Each path below is one point turned by a fixed rotation once a step. After each direction that follows a path, write how fast that rotation turns it, in deg/step (0 if it stays still).
Each turn is a multiple of 5 degrees from 10 to 175, or 0.
Each row of a path follows its step; steps can be skipped.

step 0: -5	-39	23	-31	18	-7	-15	12	-9	-2	-15	-7	22	4	17	-28	10	-3	4	1	6	21	-9	-10	1	22	6	-11	-17	-10	2	0	21	2	-24
step 1: -7	14	23	-23	-5	0	12	4	-4	38	-14	-5	4	14	-6	-2	24	-6	-8	-19	-20	33	-6	-23	-3	-7	-12	-22	-2	-15	20	-19	-10	10	5
step 2: 8	11	6	-49	14	11	-3	-12	-9	-5	-10	7	-6	-12	-15	5	-4	-5	12	14	-4	-5	4	-1	0	-16	19	-41	-10	-26	-19	-8	-28	-9	0
step 4: -7	-8	31	-5	17	27	-31	7	14	16	14	-4	19	-5	-9	-20	12	3	-5	-9	-25	32	-18	-8	-2	-5	22	6	13	-15	12	-19	-10	11	-5
step 5: -16	13	24	-33	-16	15	-1	-34	-1	-5	-2	4	16	-14	-13	7	4	-10	14	3	15	13	-1	-10	-9	15	11	-27	-16	-19	38	0	-3	-13	-8
step 6: 8	-7	12	-1	10	3	9	12	1	-4	-43	22	20	1	-11	-24	8	-19	7	11	-11	0	-18	-25	-1	-6	4	-35	-22	-21	-12	12	18	7	-11
step 7: -17	13	15	-26	29	8	-3	41	9	26	-4	-10	2	15	-12	-5	-3	1	32	-8	-24	-7	-11	-15	-14	2	4	-10	-2	-1	13	-21	-9	10	16
step 8: -4	1	6	-43	13	13	-9	-4	21	-31	12	-6	9	-11	10	10	20	-18	9	-24	-9	6	-11	5	22	6	12	-19	-15	-17	4	-23	-20	-5	-19
step 9: 4	-27	32	-28	-13	17	-4	11	-20	-5	-11	17	8	5	-6	-20	-7	-20	-1	-7	10	12	-3	-43	27	-6	-6	-8	9	-3	11	0	6	-17	-14
-4	-4	-6	3	9	-8	-1	-12	3	5	-9	2	-4	7	-2	-8	6	0	2	1	-2	-5	1	2	-7	7	1	-3	-7	-3	14	2	9	6	0
60
5	5	9	4	7	1	1	9	4	8	5	-9	2	7	5	3	10	9	-5	0	-7	3	-5	9	0	13	0	-1	3	-1	4	4	-2	-5	3
110
-14	-6	-2	7	-2	-3	-6	15	-3	10	-9	0	7	2	5	-5	-5	-1	0	-5	2	1	8	2	3	-2	6	2	1	-7	-5	4	5	-2	2
115
-5	10	4	12	-4	5	-2	4	14	-12	-3	3	4	2	-1	-3	-2	-7	13	-1	-4	-5	-6	-5	-4	4	4	1	1	3	4	2	0	-7	0
35
-4	6	2	0	1	-6	-2	3	-3	-15	3	-6	2	2	2	5	-4	0	-4	8	3	2	5	2	6	7	-7	0	-14	-9	-1	2	3	1	-12
130
-1	-7	4	-2	-10	-6	-2	-8	-2	-7	2	-7	8	2	-4	-11	5	-1	-1	-11	4	8	0	1	2	7	4	11	7	1	4	-7	-2	-3	-6
85

step 0: 7	14	9	3	17	6	-9	11	2	14	6	7	4	23	5	33	6	15	9	-48	-4	-1	25	3	-5	-21	8	-8	-1	2	9	12	28	8	35
step 1: -27	-11	4	4	-18	-20	-7	13	-17	-31	9	8	-8	12	-24	1	-7	40	4	9	-4	27	11	26	-10	14	-25	2	6	2	24	-10	-6	-5	-5
step 2: 5	-6	-19	6	4	-14	0	-14	10	3	15	-2	-43	-15	11	-31	13	-8	-4	-27	-11	-6	-8	8	-13	12	-20	-14	0	23	-13	27	-10	-7	27
step 3: 15	-5	12	-11	-2	13	10	25	-1	-8	-16	-10	17	27	-10	4	15	-1	-9	-19	-30	16	20	-6	5	-30	-11	-18	-16	-3	16	17	25	-12	28
step 4: -3	-7	15	13	-24	-7	-20	4	-5	4	18	10	-12	13	-6	3	6	39	-2	-31	40	15	17	35	12	3	-19	-5	6	3	9	-8	-8	11	-9
step 5: -18	1	-12	14	11	-25	-2	2	-9	-18	12	12	-25	-2	2	7	-32	-11	2	-18	-35	3	-4	4	-14	20	-23	-13	23	18	-10	23	7	-2	27
step 6: 12	0	-8	-18	11	5	0	3	17	-7	-4	2	-5	2	-12	-13	38	27	7	-6	-16	16	24	2	-22	-19	2	1	-29	6	32	21	-1	-10	31
step 7: -7	-15	13	12	-34	-11	7	16	-25	4	8	-24	-10	34	-1	-23	10	8	-19	-23	10	12	-2	20	12	-6	-29	-22	-5	9	-6	-12	-1	-12	-7
step 8: 5	-6	2	-2	1	7	-11	-3	22	-9	9	21	-24	-15	7	26	-14	3	0	-41	-9	5	9	8	20	5	-19	-19	28	-5	-9	30	16	17	28
-4	0	4	10	3	11	-5	-11	-4	-10	-1	12	4	6	0	5	-7	2	-4	-2	0	-8	4	7	-2	4	7	-9	1	-2	2	-5	-4	3	3
90
9	-5	-5	-1	9	2	10	0	-4	-5	-6	1	1	-3	6	-4	7	-8	-7	5	-1	3	0	13	-4	1	2	7	4	9	5	-2	-9	-4	7
95
-9	-2	6	-1	7	2	-10	1	-2	9	1	-3	2	5	7	-3	1	-7	-2	-12	3	0	-12	-1	-10	4	-3	-2	-2	11	-4	-3	-7	0	-5
140
-9	-12	0	-3	0	5	4	-5	-5	2	4	1	-9	-5	-3	8	-2	-3	4	-2	-2	1	-3	7	10	10	-9	9	-6	-8	-5	-1	-4	-2	0
115
-3	-1	4	8	-6	-7	8	-5	-6	8	3	6	-14	1	4	-7	-4	-9	-10	0	3	-1	4	-6	-5	-3	3	1	9	-4	-7	2	1	5	3
130
6	4	5	-5	1	-12	0	2	-1	2	2	4	4	4	-3	17	-2	-2	2	-3	2	-1	-1	6	1	-4	-6	4	11	2	0	-4	-4	16	-1
90
1	-1	7	-5	-5	0	4	-9	4	-6	1	-9	-4	0	-6	-5	14	-1	-2	1	-12	-12	-5	0	-4	-4	-3	-8	-2	-3	-1	-4	-7	6	-1
85
0	0	5	0	7	3	4	-4	-11	11	7	-1	6	3	-3	1	3	4	-4	-3	-3	5	3	-1	-5	-12	3	6	-8	-11	13	-6	2	-1	0
120

step 0: -2	-5	-10	14	1	18	-27	16	-52	-11	-6	42	16	14	10	-1	9	15	-19	9	-14	-2	-8	4	1	-16	-18	-14	4	3	-5	18	4	-22	3
step 1: -1	-10	8	-9	27	-16	19	18	-26	8	-17	-2	21	-9	28	23	-16	5	-8	15	-41	22	2	-1	19	-1	4	15	-6	-24	9	3	15	-12	-3
step 2: -20	1	-24	7	14	-1	-5	13	-8	10	2	6	-16	12	27	-11	17	8	-8	9	-28	-1	11	-46	10	-35	19	1	5	2	3	16	-24	-14	-11
step 4: 6	-4	-8	-7	5	-22	8	19	4	-11	-38	15	19	18	19	16	-3	-30	-8	0	-34	13	-7	-30	9	-2	-6	-24	-9	-18	10	22	-9	6	-4
step 5: -4	-20	-1	0	-5	8	-12	7	-20	12	-29	9	6	15	15	3	11	34	-24	-14	-18	-13	26	-30	-5	-22	5	-6	18	1	-28	18	18	-11	-10
step 6: -3	6	2	-17	9	5	7	4	-18	-5	-26	-10	-6	4	17	47	9	-14	22	-2	-22	5	15	-7	-21	-14	26	33	-15	-21	2	21	7	-7	1
step 7: -12	23	-18	-13	-15	-16	2	20	9	-20	-17	27	-7	33	6	-7	-2	-6	0	-23	-16	14	22	-43	-8	-6	0	4	15	7	7	14	-9	-20	-4
step 8: -4	-13	1	-13	-8	17	1	-9	-25	-3	-38	31	16	2	-11	12	-2	5	6	18	-18	-2	4	-21	-31	15	7	6	33	-5	-25	14	19	5	15
step 9: -8	-3	-14	-11	13	-16	5	5	-15	5	-18	-17	-16	17	12	21	-14	-39	-3	-20	-20	23	-1	-16	-5	-20	-3	1	16	-3	7	25	35	15	15
-11	-18	-2	1	11	0	2	-3	2	8	0	-10	3	-1	1	3	2	-4	2	-7	-7	-8	7	1	3	-3	2	2	3	8	-1	-6	1	-3	6
95
10	-7	-2	5	-6	-1	-4	2	1	9	4	-9	-2	-7	7	-1	-1	2	-11	0	-5	8	0	1	4	-2	-2	5	5	-9	-8	8	11	5	2
90
1	-5	-12	0	-4	2	-14	-4	0	4	-5	-2	3	-1	7	0	2	-10	3	8	-1	0	-10	1	-6	-1	8	2	-6	0	5	3	-13	6	5
160
1	-2	-4	1	-4	5	-9	6	2	-6	-4	-2	0	2	1	-3	-8	9	6	-2	-9	1	3	8	2	0	-2	16	-12	3	0	0	3	-12	-5
65
-1	-6	-2	-9	3	10	6	0	3	10	-3	2	-4	0	-6	-14	2	3	2	8	0	-7	-1	-6	-3	-3	-3	3	0	1	-8	6	-2	5	-14
125
-6	-6	-6	11	-10	-2	-1	6	-4	4	1	10	2	-2	2	-2	2	3	-10	-6	13	0	0	-8	-8	-5	-2	4	-3	5	0	-9	2	-2	-4
145

step 0: -5	13	-19	-2	-4	-14	-18	-3	-24	-3	21	6	-27	-3	-10	-29	26	7	0	-24	-7	-3	-14	12	13	-10	5	13	-11	10	38	-12	13	-27	-10
step 1: -3	-6	-22	-13	-5	-9	-2	-3	-29	-9	14	20	1	15	28	2	-4	19	-23	-19	-22	11	-17	4	32	-4	-13	12	-17	0	29	6	2	17	-19
step 2: 17	-18	-11	-9	-15	-3	12	0	0	-11	6	-14	8	34	-12	-15	-6	3	-1	-10	-32	4	15	-24	22	-18	-6	9	-38	4	1	11	17	28	-11
step 3: -12	-19	-1	-17	-11	-16	7	8	-22	11	-19	-29	10	0	-22	3	-9	-12	16	-2	-11	24	7	-32	5	-27	-6	14	-2	12	12	-25	-3	31	5
step 5: 25	15	9	2	-20	33	-6	4	-5	18	18	-13	-2	0	-18	-2	1	19	14	4	-18	3	-13	-29	-19	-13	7	19	25	-28	-3	0	-6	-21	20
step 6: 2	16	-2	-17	-16	15	-13	15	2	-7	10	2	-3	-17	3	-5	31	33	11	13	-3	8	14	-2	-11	9	-16	10	32	-13	40	-21	10	-21	4
step 7: 22	20	-5	-5	13	16	-2	2	5	13	6	20	24	-10	14	-4	3	27	-4	8	-5	-6	17	8	12	1	-16	-15	-7	-38	40	-9	-3	2	-27
step 8: -7	-23	-1	-3	18	32	5	-21	14	-10	-1	-3	36	-1	-18	5	9	10	-7	9	-11	7	15	-8	11	22	7	-6	-26	-31	22	5	18	17	-4
step 9: -13	-27	10	-1	-3	5	11	4	28	8	-5	-16	30	0	-15	34	17	-16	15	4	2	5	21	23	4	1	-3	-9	4	-2	13	-7	-6	44	0
8	-3	1	-4	-5	-1	-11	-3	2	-8	1	5	1	10	0	8	2	2	3	-5	10	0	-7	-9	-2	5	5	-9	-2	1	10	-3	-2	-6	-12
55
10	12	-1	-1	1	-3	2	-3	-5	-2	-1	-5	-8	-6	3	10	-6	3	14	0	-1	8	2	3	-5	0	11	-2	6	2	0	6	6	-3	6
55
-8	9	-2	-7	1	4	0	5	5	-3	4	14	-7	-2	-1	-4	-2	7	2	-1	-1	6	7	-5	18	1	1	-6	-1	-1	1	5	3	1	-2
60
-2	6	3	-3	-1	-12	0	5	-1	5	-6	-5	-4	-11	-4	-7	4	-2	6	-2	9	-3	11	2	0	-5	-6	-3	-2	7	9	-10	-2	-2	-8
110
-1	-5	3	1	2	-8	-10	10	5	8	-9	6	9	0	-7	7	1	-3	-4	-11	-1	9	8	-3	-2	-2	8	4	0	0	-6	6	0	-1	5
60
-6	4	3	0	-8	7	-2	9	4	3	4	-6	-6	1	-15	2	-11	-1	-7	8	7	5	-9	7	0	-3	5	2	6	4	1	2	-4	-3	-4
60

step 0: -31	23	-9	-18	-18	-17	9	-19	-5	-22	2	9	42	-5	-9	-11	6	13	-15	27	15	6	25	-11	15	-11	-8	-17	10	3	-16	6	10	4	30
step 1: -6	-11	19	-3	20	-10	13	30	-3	16	-20	-12	6	10	6	0	17	-11	-27	5	3	-18	9	-16	22	-9	-18	-22	24	-27	-8	16	11	-22	38
step 2: 3	1	6	25	5	-5	-21	16	-10	9	12	-12	36	2	16	-28	5	-8	-4	31	0	13	28	24	8	29	0	-18	8	-9	-35	10	7	9	11
step 3: 11	1	2	-17	-14	-35	12	6	27	-8	20	-27	35	21	10	-11	23	14	-4	-8	-23	4	9	-13	12	-18	4	-2	5	-19	-17	14	-2	23	24
step 4: -5	-26	-3	-12	-10	-17	12	23	5	-15	-19	12	10	3	-6	0	5	-3	3	22	-3	11	36	-1	30	-13	10	-42	-5	9	-22	20	34	-11	3
step 5: -6	-7	-11	-2	2	-18	12	23	-12	3	-8	-33	54	-7	17	-10	10	-16	-12	27	4	-7	-10	-17	26	18	-22	2	-11	6	14	11	13	-5	13
step 6: -20	-7	-10	8	0	-29	-19	25	-28	-13	15	-25	4	12	6	10	12	14	-14	26	-13	-8	25	-1	-20	-4	8	-30	-14	-22	-12	8	-5	9	32
step 8: -36	3	-10	-32	2	-4	-10	35	17	-6	-7	-11	19	-22	36	-4	30	-16	11	12	0	10	10	8	16	-6	15	-15	2	1	-2	10	17	23	18
step 9: -4	-18	-10	-4	13	-33	19	30	-42	3	2	5	43	14	9	6	8	14	0	-8	18	-1	42	-2	16	-8	-1	11	7	1	3	10	-1	7	9
10	1	9	-6	-4	-3	1	-2	-2	5	1	-2	9	4	-1	5	-4	3	-4	-1	10	-11	4	2	1	-1	-14	3	1	13	0	2	-4	8	-6
170
-7	10	-1	-1	-8	-1	-4	-4	6	-1	3	-1	3	-8	9	-7	12	6	4	12	3	-1	-9	-3	-1	3	-5	12	-6	4	-5	2	-1	-1	-1
135
2	5	-6	5	-8	5	8	-3	10	-5	-2	2	3	-4	-3	-1	-6	8	-4	-3	-2	-2	3	-8	-9	-4	3	-8	-4	-6	-7	9	-10	10	-4
100
3	2	-7	6	-3	-12	2	-7	-6	-9	-1	2	-2	-4	-2	0	-4	-6	0	7	-1	-7	-3	-15	-4	-1	-5	-9	-2	8	10	-5	4	-6	2
65

step 0: 3	21	28	-35	-13	10	-19	2	-10	1	25	3	-5	0	-5	-7	24	-14	4	-15	-12	19	16	-8	15	12	8	7	-12	-21	-31	18	33	4	-12
step 1: -17	-15	9	24	-13	-19	10	-3	18	3	31	-17	4	-28	9	-10	-23	1	-11	-4	31	-1	6	11	12	-6	-21	11	11	22	-11	25	29	15	-9
step 2: 7	3	-48	-13	4	9	8	33	-6	-6	-10	-1	13	-4	18	3	15	20	-10	17	26	-1	12	21	13	12	26	-8	-26	-2	4	12	26	1	-10
step 3: -4	-2	12	3	-20	28	-15	2	-12	-31	-7	-7	5	1	17	14	-15	-11	2	7	-9	4	9	10	-17	-12	-9	-22	3	-11	1	0	27	37	45
step 4: 36	31	-3	24	9	-16	8	-17	-7	-15	21	-2	17	-19	32	-6	13	-8	13	-6	26	8	14	-13	1	-6	5	-18	14	1	0	-3	-9	-26	18
step 5: -5	-19	18	2	4	-24	-20	-1	-19	2	27	-27	8	11	-15	-5	47	5	21	35	-6	-3	1	20	-8	2	15	-16	-13	9	-2	-8	7	5	3
step 6: -23	7	-1	15	4	-3	6	-3	9	-10	-1	-9	12	-21	-10	5	-3	-32	7	-21	0	-40	21	16	17	-12	7	-9	11	7	37	-28	3	19	-17
step 7: 3	18	-8	-25	37	10	7	-13	-22	33	-5	-21	16	-4	7	11	-5	-8	7	-28	-11	-6	10	19	-18	-1	17	2	-32	0	-4	20	-4	-10	16
step 9: -1	28	12	-5	-14	-14	-9	4	14	4	-9	15	24	9	1	13	1	21	20	-14	3	-1	7	2	35	-19	19	14	6	38	2	5	21	-36	-5
7	9	3	-12	-2	0	0	1	-2	9	-8	1	4	5	2	0	14	2	-5	-2	6	-6	-3	-3	1	3	12	3	5	-5	5	8	5	-7	1
155
3	-3	-10	-1	11	3	2	-2	-5	4	6	12	-4	4	-7	11	2	-1	6	-1	14	3	-1	4	-1	-5	7	-2	-3	3	-10	2	-3	-2	0
140
1	4	-3	1	-4	-5	2	0	-10	-2	2	5	3	8	-5	-6	3	-1	-1	-6	-6	12	15	-11	-3	-2	-2	3	6	0	-3	5	-4	0	12
85
0	2	-3	5	-1	15	-1	-4	-5	3	0	-6	3	-2	-5	-6	7	5	-4	4	-12	13	-2	11	4	3	7	-2	-4	-3	-6	1	-3	-6	-4
145
5	9	10	3	8	10	8	-3	-2	0	0	7	2	-7	4	7	0	1	4	-5	-5	1	0	-3	-8	1	-3	8	-5	-13	-1	-1	3	10	0
100

step 0: -19	6	-15	-3	-17	-16	13	-2	-20	-15	1	16	-4	-5	26	6	3	-8	4	0	-17	-8	6	-11	36	17	-4	32	-12	11	-2	7	-33	-1	10
step 1: -10	-8	-17	-8	4	22	7	-9	26	17	7	5	-21	-5	12	4	-22	14	-14	12	-12	-16	-18	9	-2	18	-1	7	7	-6	32	18	13	-10	-30
step 2: 6	-8	22	-15	-15	-15	12	14	12	8	19	2	4	-22	3	-5	1	-34	-1	-19	11	-4	14	19	-19	36	-3	-13	13	1	-9	-27	1	-9	-10
step 3: 4	31	0	23	-15	-10	2	-7	9	22	8	-12	6	19	5	-3	-20	11	13	11	28	22	25	6	12	-12	12	-15	-5	20	-5	1	-11	5	-25
step 4: -19	-12	16	9	-9	-28	-15	-16	1	-16	-20	12	-13	5	10	-3	22	9	9	28	4	-22	-6	-15	10	10	9	-17	20	16	-15	8	23	2	10
step 5: -21	-8	-2	-2	4	25	24	-5	6	-8	16	7	-12	-18	1	-9	0	23	-18	20	-9	19	4	13	-22	-14	18	10	8	16	-7	-2	-19	-4	32
step 6: -3	-6	-31	-18	-5	28	-13	-28	1	5	-18	-14	14	-13	23	-8	12	-28	15	9	-3	-7	6	1	-9	10	-10	1	-15	2	5	-27	-9	12	-5
step 7: -8	4	17	5	-18	30	-1	23	14	-7	-7	-15	-8	23	-25	11	-5	-14	15	8	1	11	13	-15	-26	19	-15	-11	-8	-1	16	26	6	-12	-8
step 8: 8	7	-4	10	11	-23	-4	28	-7	-22	-2	3	0	-9	28	16	-17	11	22	-17	0	-8	23	-7	-1	4	-13	-24	27	0	6	-4	-20	8	19
-2	-3	0	0	3	-3	-9	-1	0	3	-5	-10	-7	-4	-2	-5	6	0	-10	6	-6	-5	5	-5	-2	-7	12	7	-7	4	-13	3	-6	3	3
60
-4	5	-7	3	-1	-2	-3	-13	-2	-4	11	-6	-5	1	5	-4	-4	3	3	-12	-2	4	-3	-6	4	-4	-2	-3	-4	3	-1	-8	-13	9	-6
130
2	0	2	-4	-5	0	-4	-11	-10	-5	6	4	-12	5	-9	8	0	-3	-5	-2	4	-6	-2	0	-11	9	-1	-4	-7	0	-5	1	10	1	2
140

step 0: -10	10	-6	-2	5	3	-19	-8	20	23	1	14	-19	-9	-21	14	-1	6	-24	20	17	0	7	-13	35	-9	-14	7	-18	-4	20	1	26	-33	11
step 1: 38	11	6	-12	-15	1	12	-7	-20	2	-4	-27	-1	-3	-1	-12	-1	26	-3	-11	1	-2	-19	22	-23	-13	4	22	0	-6	23	26	-11	15	-19
step 2: -24	-5	15	8	22	34	-13	21	18	10	-5	-2	14	5	9	-11	15	-22	3	13	8	20	16	-10	14	9	18	-10	-19	13	-13	21	-12	6	-28
step 3: 12	21	-15	29	-3	-6	18	-22	6	-20	-17	-3	-17	17	-17	22	-5	-3	19	-11	-17	24	-31	-7	-12	16	-8	-4	6	3	-5	-17	-19	6	15
step 4: -12	-1	3	-32	23	-19	7	-13	4	5	20	7	9	-13	-6	-21	15	0	-20	32	4	13	16	9	-9	9	10	-7	28	3	-6	-13	12	-36	1
step 5: 26	3	-4	12	-26	11	-18	6	15	33	12	16	5	10	3	13	-10	24	-5	-29	17	13	-13	1	10	-12	-6	26	-3	-17	5	8	7	-11	20
step 6: -6	-2	24	2	9	-2	8	-19	-13	6	-11	-9	2	-2	-1	1	1	-9	-8	23	-21	-2	13	-4	-22	-14	-12	7	-19	1	31	30	16	9	-44
step 7: 11	12	3	31	19	24	0	16	5	-11	-12	-24	-22	-16	12	-6	-3	5	15	-2	25	14	-8	3	23	-2	29	4	7	13	-11	-7	-32	-2	-3
step 9: 24	3	-4	-7	2	-7	-19	-24	9	22	9	6	31	-15	-8	-3	-9	-21	9	9	0	5	-33	28	6	-6	6	6	24	18	-19	-6	4	-27	6
-7	4	1	-5	5	-4	-3	-2	-7	-5	14	8	0	2	-3	-2	13	-3	0	2	-1	-2	9	-12	-3	8	2	3	-3	2	10	5	1	1	-8
170
10	2	12	-10	0	1	6	1	4	-2	6	1	7	-6	2	-1	-2	-8	-12	-14	-6	-1	-5	0	6	1	0	-1	-9	-1	2	6	0	-5	2
85
-4	-6	3	8	-13	-13	-5	4	-8	4	-2	2	-1	-5	3	0	-2	-7	-10	0	-2	10	2	-6	-4	-1	2	4	8	-4	1	2	2	-8	6
65
-5	-8	2	-8	4	-4	-6	3	6	3	2	-7	-10	5	0	-1	-1	-7	-4	2	-4	-2	-1	6	0	0	3	-3	-1	0	-10	-2	12	-7	-17
160
-5	3	-2	-2	5	-1	4	3	7	7	0	1	1	-2	-8	-1	-6	-9	4	-6	10	-6	6	-11	4	-8	4	7	8	-8	-6	3	-10	-2	-4
145
2	-7	0	-3	-4	-4	-4	-3	-2	11	8	-8	4	8	-6	1	-4	6	0	6	0	-8	4	7	6	5	-5	9	-1	3	1	15	-4	-2	5
80
